The rows below come in pairs that one turn or mirror swaps. Which row does each named row swap with?
The rows were stretched afterwards, more along some directions than others.
k_722: [100, 253, 57, -173, -156, 125, 79, -164, -357, -144, 33, -49, -38, 137, -58, 90]
k_513: [216, -113, -77, 100, -104, -30, 91, 46, 317, 115, 43, -23, -123, 59, -31, -91]
k_126: [-68, 178, -99, -158, -26, 6, -61, 77, -60, 2, -48, -100, 0, 326, 144, 192]
k_855: [55, 79, 68, 40, -89, 139, -38, -100, 3, -131, 9, -99, -55, -130, -77, -31]
k_58: [-15, 15, -126, 183, 112, 33, 7, -19, 217, -59, 5, -26, -73, -148, -68, -74]
k_382: [223, -180, -90, -11, -89, -221, -134, -53, 77, 257, -180, -269, -77, -26, 100, -23]
k_800: [-143, 203, -10, -155, -53, -66, -64, 21, -14, -38, -245, -324, -28, 186, 85, 30]
k_111: [143, -173, -36, 122, -226, -99, -2, -54, 484, 136, -137, -132, 42, 67, 32, -117]
k_938: [-201, 50, -46, -10, 20, -146, -37, -2, -157, -261, -201, -138, -51, 93, 13, 61]
k_769: [-34, 160, -98, -177, -136, 43, -126, -190, -202, -211, -101, -195, -52, 232, 90, 155]
k_588: [80, -206, -55, -16, -335, -69, -44, -86, 334, -34, -73, -132, 42, 187, 33, 130]
k_63: [164, 93, 29, 33, 77, 1, 14, -177, -2, -19, -85, -18, -73, -121, -118, -163]
k_911: [186, 134, -86, -41, -228, -151, -22, -57, 12, -50, -94, -88, -103, 259, 268, -79]
k_38: [-207, 290, -128, 8, 126, -113, 24, 160, -214, -250, -143, -99, -115, 133, 202, 26]
k_237: [-3, 11, -110, -74, 165, 108, -55, 68, 240, -59, -151, -76, 34, -136, -75, 72]
k_897: [63, 153, -127, -8, -82, 9, -132, 65, -186, 3, 117, -49, -165, 324, 159, -67]
k_106: [80, 32, -10, 11, -21, 24, -36, -44, 81, 178, -7, -267, -117, -46, -149, -68]
k_742: [167, 17, -111, 77, -157, -11, 65, -60, 174, -103, 0, -10, -90, -152, -20, -126]
k_440: [-56, 151, -185, -81, -21, -188, -29, 148, -90, -144, -212, -84, -70, 1, 271, -35]
k_791: [29, 207, 100, -52, 14, 8, 145, -57, -89, -81, -85, -71, 10, 165, 60, 33]
k_245: [-47, 123, -159, -74, -129, -18, -21, 188, 115, -160, -98, -257, -57, 286, 168, 42]
k_554: [-203, -124, -125, 85, 152, 39, -101, 84, -160, -20, 164, -95, -86, 106, -72, 200]
k_252: [77, -31, -126, 151, -12, 90, 48, -28, 277, -108, -98, -86, 6, -217, 32, -148]
k_22: [268, -26, -133, 86, -83, 73, 28, 84, 275, 128, 95, -188, -122, 5, -58, -118]
k_375: [-77, 221, -30, -92, -15, 18, 129, 201, -362, -329, -17, -135, -171, 153, -29, 192]
k_614: [175, 66, 8, -77, -356, 57, -80, -260, -24, -197, -2, -181, -97, 284, 17, 31]
k_943: [-237, 137, -105, -109, 104, -101, -59, 131, -235, -141, -28, -78, -152, 291, 65, 131]
k_14: [-147, 211, -177, 5, 41, 4, 3, 171, -236, -309, -123, -129, -93, 76, 260, -24]
k_548: [178, -206, -183, 138, -179, -99, -122, -66, 240, 104, 70, -91, -119, 44, 47, -48]
k_409: [-59, 144, -172, -96, -21, -10, -69, 155, -42, -125, -1, -20, -132, 366, 219, 35]
k_776: [-90, -144, -78, -104, -3, -125, -45, 9, 20, 106, -251, -195, 116, -100, 3, 170]
k_690: [272, 85, -90, -95, -98, -59, -69, 37, -262, 158, 128, -48, -180, 198, 142, 18]
k_92: [-211, 73, -40, -59, 58, -128, -129, 184, -234, -111, -219, -229, -48, -39, 187, 102]
k_778: [157, 18, 43, 18, 32, -34, 109, -84, 212, 117, -24, -21, -94, -12, -144, -93]
k_830: [99, -66, -73, 48, -97, 4, 45, 38, 75, 149, 125, -111, -73, 122, -101, 154]
k_813: [224, -101, -38, -11, -103, -153, 36, -145, 34, 166, -181, -258, -62, -122, -23, 30]

k_722 pairs with k_776
k_375 pairs with k_237
k_855 pairs with k_92
k_111 pairs with k_897
k_769 pairs with k_813

